In the rows, zero is written as 128.
The rows of X fall into several groups, and each row is roughly a mix of its group's hidden directions.
X (128 x 10):
[[141 180  94 165  86 166 121 142 132 133]
 [ 90  94 107 114 100 180 117 102  92 132]
 [192 127 135 112 147  80 137 146 139 165]
 [ 99 152 156 117 125 137  94 164 147  68]
 [164 159 126 139  80 163 103 152 149  91]
 [150 122 141 165 151 129 112  81  89 176]
 [184 123 109 134 148  96 172 161 154 141]
 [ 99 138 121 136 123 145 145 141 104 209]
 [123 182 117 136 133 148 108 146  65 154]
 [162 128 123 122 103 139 179 177 170 114]
 [133 180 105 143 132 137 105 123 190  98]
 [128 123 128 155 122 161 117  95 108 201]
 [194 163 127 164 147  95 140 135 135 144]
 [ 60 133  99 178 149 132 121 116 114 132]
 [163 122 179 115 107 117 117 127 118 192]
 [206 108 104 130 127 133 152  97 124 146]
 [112 145 111 118 113  97  96 103 178  76]
 [130 116  94 157 152  69 124 168 161 124]
 [ 78 139 163 111 129 134  68 100 108 123]
 [174 113 160 111 120 149  70 155 128 153]
 [130  60 112 164  97 129 116 144 139  93]
 [140  66 173 124 145 103 164 129 152 130]
 [150 143  89 154 109 119 130 129  72 178]
 [ 48 123 106 106 143 150 147 116 139 142]
 [152 164  93 107 183 144 150 115 119 164]
 [117 158 149 119 194 139  98  94 152 113]
 [145 135 112 123 102  61 164 157 146 153]
 [159  85 186 118 107 144 170 129 121 144]
 [181  83 117 154 127 131 119 102  96 167]
 [140 104  98 133 116  96 142 131 126  52]
 [173 147 105 149 185 102 137 161 148 124]
 [ 73 143 146  84  76 142 136 109 119 132]
 [118 163 122 112  88 159 118 187 156 145]
 [138 105  74 131 161 160 152 171 144 106]
 [ 55 147 116 127 155 102 151 117 139  98]
 [123  82 134 102 151 106 112 113 157  68]
 [157  99 106 126 116  93 132  59 148 113]
 [138 107 122 132 151  74 159 116 123  67]
 [120 103 125  74 123 114  71 102  94 127]
 [156 110 150 119 108 123  81 140 180 170]
 [167 101 131  91 134 155 171 160 158 101]
 [ 72 140 133  86 123 126 111 178 157 141]
 [119 198 160 122 130 106  88 108 114 136]
 [ 98 186 146 147 148 160 155 163 113 109]
 [ 63 118  84 129 145 174 129 126 121 115]
 [112 124  99 136 165 128 110  70  84 101]
 [147 200 137  98 137  99 139 129  92 130]
 [ 84 116 116 102 162  74 162 149 143 136]
 [149 112 112  98 110  67 121 115 138 180]
 [181 112 128 152 134 170 161 136 111  83]
 [ 87 163 120 176 123 140 154 121 143  79]
 [161 161 109 153 125  92 116  87  82 149]
 [117 101  97 182 121 161 146  94 129 168]
 [170  92 103 143 103 160 129 174 108 100]
 [ 60 165 133 126 111 120 130  85 106 121]
 [ 70 112 156  96 121 129  83  96 108 130]
 [111  82 106 135 110  94 146 141 167 178]
 [ 98 148 105 139 154 167  86  86 158 145]
 [138  59 161 143  94 109 142  99 130 143]
 [146 116  95 144 152 179 135 144  76 157]
 [117  69 140 129 119 161 153 153 168  95]
 [147  90 117  96 121  99 104  97  74 152]
 [134  75 146 112 133  73 143 100 124 165]
 [129 124 167  75 106 129 120  84 157  93]
 [104 113  90 136  59  87 133 121 135 129]
 [182 136 159 158 124 153 180 111 121 109]
 [101 183 114  73 151 131 157 142 146 136]
 [190 141 104 133 137 137 160 155 144  82]
 [165 140 151 114 166 102 126 153 179  92]
 [101 161 127  95 104 139 125 184 118 173]
 [ 82 140 111 130 144 189 106 121  86 131]
 [ 89 147 102 123 107 139 132  76  77 151]
 [ 83 184 125  83 115 134 110 111 101 138]
 [150 130 106 164 130 136 124 160 202 122]
 [100 125 120  88 129 136 181 173 101 100]
 [121 172 186 125 125 108  73 115 129 126]
 [108 137 128 106 154 149  82  88  72 135]
 [108 146 144 134 161 182 129 105  70 126]
 [147 117 162 123 106 138 131 163 201 134]
 [ 79  77 130 166 128 173 115 142 138 131]
 [154  80 158 118 116 114 156 142  81  91]
 [162 167 119 137 131 123 180 126 168  87]
 [132 127 146  69 106 116 141 179 165 146]
 [156 129 128 111 135 168 148 142 115  55]
 [147 110  98 187  95 169 149 115 127 108]
 [135 161 139  90 133 100 125 132 185  82]
 [149 198 114 131 110 141  91 120  91 135]
 [152 116 108 165 119 151  70 112 112  85]
 [106 102  93 160 142 148 171 118 104  80]
 [115  90 109 141 129 131  55 134 151 156]
 [ 75  98 130 128 119 144 122  60 138 134]
 [ 69 123 132 112 128 158  78 100  97 120]
 [109 167 111 137 116 143 106  79  74 150]
 [124 123 173 128  79 160 137 134  74 146]
 [112 182  97 150 156 144 118 111 170  96]
 [ 76 165 126  93 161 112 155 121 151 156]
 [124  84 101 186 126 115 152 124 135 173]
 [ 86 171 154 112 137 107 119 185 141 111]
 [154 158 155  79  96 117  88 165 118 126]
 [120  76 112 138 144 100 140 158 183 103]
 [201 131 131 129 129 131 140 178 158 133]
 [ 97  64 123 111 127 165 116 160 100 114]
 [135 121 132 159 133 116  70  79 105 166]
 [ 79 166 126 147 103 163 110  91 100 109]
 [ 51 110 154 117 120 123 110  93 122 111]
 [111 114  84 150 103 190 157 127 116 107]
 [115 124 155 118 118 146 149  64 104 176]
 [122 138 137 114  92 180  91 156 151 171]
 [189 100 111 161 157 116 113 116 104 161]
 [132  95 150 127 157 101 144 174 181 104]
 [138 175 188 114 121 136 113 157 139 167]
 [154 153 160  75 107  98 115 126 120 174]
 [161 128 152 153 136 126 177 130  90  76]
 [171 158 146 118 123  65 132 144 162 114]
 [130  77 139 103 128 117 126 139 159  62]
 [146 170  80  92 120 148 114 105 144  86]
 [114 106 151 127 133 128 166 164 194 154]
 [ 98 152  93 108 166 111 162 173 142 154]
 [ 64 135 125 116 150 102 152 174 151 142]
 [124 146 121 153 144 142  86  67 123  84]
 [ 97  92 103 136 140 129  88 150  80 165]
 [159 102 149 150 162  81 143  78 139 117]
 [105 101 115 126 179  78 160 141 159 114]
 [136 131  90 106 136 118 161 104 110  59]
 [145 184 158 152 148 155 123 110  81 109]
 [159 153 132 131 152 114  89  72  99  95]
 [ 75 139 121 137 140 139  62 101 145 112]
 [171 122  69 148 104 151 114 107  90 132]]
In each list below, one row fits none of the groups, and each other row fits one group, some only roughly. Which row is it?
  K_971: [ 64 108  98 118 111 119 153  95 126 165]
  K_771: [144 119  86 135 124 153 137 194  90 145]
  K_928: [148 168 139 136 109 140 123 146 162 197]
  K_585: [114 176 119 114 189  97  96 141 135 116]
  K_310: [182 116 121 118  71 140 148  87 119 137]
  K_37: [ 90 122 103 108 149 134 138 145  98  60]
  K_362: [139  58 136 100 164 102 108 139 136 151]
  K_770: [182  90 144 154 113 133 114  89 111  92]
  K_475: [124  86 101 108 123 126 157 108 161  67]
  K_598: [190 153 121  80 117 126 130 152 121 163]
  K_199: [117 143 134 126 116  77 145  65 112 164]
  K_58: [154  87 124 165  99 115 190 121 146 128]
  K_195: [159  59 130 157 131 133 112 138 105  89]
 | K_195
  K_127: [ 83  72 142 157 172 128 131 129 139 153]
  K_10: [171  73 122  98 116 128 130 166 100 153]
  K_571: [173 134 116 110 134 180 107  77 119 106]
  K_99: [201 116 127 133 164 155 142 127 106 153]
  K_824: [102  97 126  79 133 101 131 158 164  85]
  K_864: [156 132  73 161 142  98 118  95 109 165]
  K_221: [185 162  90 116 120 110 151 157 113 158]
  K_6: [134 135 138  99 117  84 112 141  74 177]
  K_767: [ 96 113 129 136 184 100 121 154 181 116]
  K_359: [117 136 146  96 162 177 158 137  83  99]
  K_863: [145  82 121 180 117 162 159 100 151 116]
  K_183: [172 144  81 108 107 146 170 147 114 159]
  K_254: [153 118  85 105 169  87 159 139 123 163]
  K_401: [150 165 140 124 140 162  93 180 155  98]
 | K_359
  K_14: [157 154 121  78  97 127 128 122  98 182]
  K_833: [175 191 146 135 120 117 103 105 111 155]
  K_162: [111  77  90 170 124 116 165  99 147 134]
  K_678: [ 61  90 114  86 158 117 126 126 128 120]
  K_452: [ 60 160 133 175 147 137 115 111 128 136]
  K_757: [161 141 108 125 203 139 120 145 154 109]
  K_49: [145 161 120 156 156 124 163 162 168 172]
  K_115: [123 161  94 106 148  83 151 129  73 143]
  K_791: [163 131 137 185  95 177 145 119 124 150]
  K_957: [144 170 108  89 180 107 103 151 124 151]
  K_196: [154 160 149 150 129 121 131 170 101 189]
  K_881: [137 105 138 115 124 162 124 190 169  91]
 | K_49
  K_701: [132 120 160 114  96  96 144 125 162 192]
  K_290: [151 153 158 129 110 161 101 179  97  94]
  K_875: [132  94 117 110 147  92 114  93  93  74]
  K_60: [118 174 140 128 106 144 128 167 183 163]
  K_312: [108 153 112 174  85 169 160 126 158 129]
  K_651: [ 84 147 126  97 161 153  94 116 117 178]
  K_997: [152  92 125 186 118 114 159  86 110 143]
  K_47: [100 102  95 156 137 103 142  65 136 103]
  K_758: [117 162  75 133 107 139 123 143  94  74]
  K_75: [106 151 106 106 138 196 109 142 107  93]
  K_315: [151  71 159 111 160 105  84 143 138 140]
  K_156: [114  88 109 170  83 150 127 163  93 129]
 | K_312
  K_901: [ 75  63 133 134 137 149 104 125 133 101]
  K_917: [168 128  98  96 129 107  74 108 143  92]
  K_606: [139 134 126  84 125 110 128  65 127  78]
  K_736: [172 137 178 130 123 144 164 149  88 155]
  K_456: [155 108 106  82 116  91 142 169 155 160]
  K_602: [ 91  96 140 131 161 151  64 115 119 106]
  K_282: [109 150 137 168 172 122  90 113  90 163]
  K_192: [142 113 103 116 139  57 107  85 128 144]
  K_200: [151 152 120  91 156 141  69 135  97 157]
  K_843: [165 107 128 129 182 138 104 112  72 119]
  K_870: [204  93 140 125 130 161 140 112 114 128]
  K_532: [135 111 126  96  93  92 110 147  82 175]
  K_931: [175 141  98 169  71 124 148 137 118 133]
  K_705: [159 112 134 137 177 144  93 121 167  82]
 | K_843
  K_541: [172 127  97 107 105 176 116 138  92 162]
  K_67: [110  95 108 148 122 122 120  65 167  95]
  K_275: [140 117  61 117 105 155 129 162 115  90]
  K_316: [103 121 117 124 113 156 148 154  70 179]
  K_649: [108 153 119 114  92  85 173 131 156  88]
  K_916: [111  68 116 145 156 169 101 114 144  98]
  K_656: [ 99 130 157 100 124 148 139 167 103 189]
  K_333: [151 131  99 105 127 190  95 170 110 127]
  K_809: [164 195 118 166 107 147 119 123 107 140]
  K_319: [ 96 200 159 123 118 125 116 139 146  96]
  K_140: [140 114 119 121 143 169  56 127  93 136]
 | K_649
  K_494: [122 124 188  79 169 111 149 140 110 135]
  K_306: [103 107 149 116 146 182 128 135  65 123]
  K_892: [120 112  80  95 122 159 149 128  73 101]
  K_78: [173 116 100 144  70 124 140  96 104 149]
  K_762: [180 145 131 123 175  82 108 152 130 153]
  K_980: [150 134 191 136 165 128 129  81 111 149]
  K_487: [136  94 109 158 183 162 143 111 114 167]
  K_641: [ 89 142 105 115 169 172 124  75 125 132]
  K_577: [137 166 125  77 124  81  86 143 120 105]
  K_249: [114 196 157 128 125 134 166 125 160 100]
 | K_892
  K_118: [185 101 159 156 169 138 107 146 116 107]
  K_462: [144  66 101 143 184 122 106 126 117 140]
  K_177: [102 168  85 106 150 182 110 112 123 114]
  K_897: [135 153  95 108 189 152 123 157 157 102]
  K_91: [134 131 179 133 121 163 128  71 121  87]
  K_81: [141 154 145 141 150 167  85 166 152  87]
  K_682: [132 144 132 200 149 173 129 153 113 121]
  K_258: [178 138 160 128 101 135 129 182 120  89]
  K_85: [ 95 187  98 102 119 116 130 114  96  92]
  K_431: [183 113 122 123 109  67  95 112 138 116]
  K_555: [ 93 127 126 104 178 129 140 123  62 120]
  K_272: [137  99 205 147 147 101 133 119 144 146]
 | K_85
  K_769: [143 156 117  61 119  77 118 140 140 146]
  K_245: [118  90 156 182 120 149 130 102 153 171]
  K_728: [128 195 119  95  99 117 169 143 138 143]
  K_230: [ 84 152  69  91 160 130 147 140 118 125]
  K_18: [163 126 177 133 114 179 155 130 158 100]
  K_219: [ 87 134 125 149 138 126 159 180  87 164]
  K_591: [126 110 164 174 132 152 143  65 123 111]
  K_173: [173 120 109 107  97 127 123  96  68 148]
  K_281: [172 139  94 102 124 104 174 108 135 171]
  K_854: [150 101  74 162 143 105 179 125 114 119]
  K_780: [154  97 160  97 110  81  89 121 156 149]
  K_108: [131 140 134 156 148 168 147 124 160  61]
  K_382: [144  80 126 126 115 198 108 152 133 111]
 | K_173
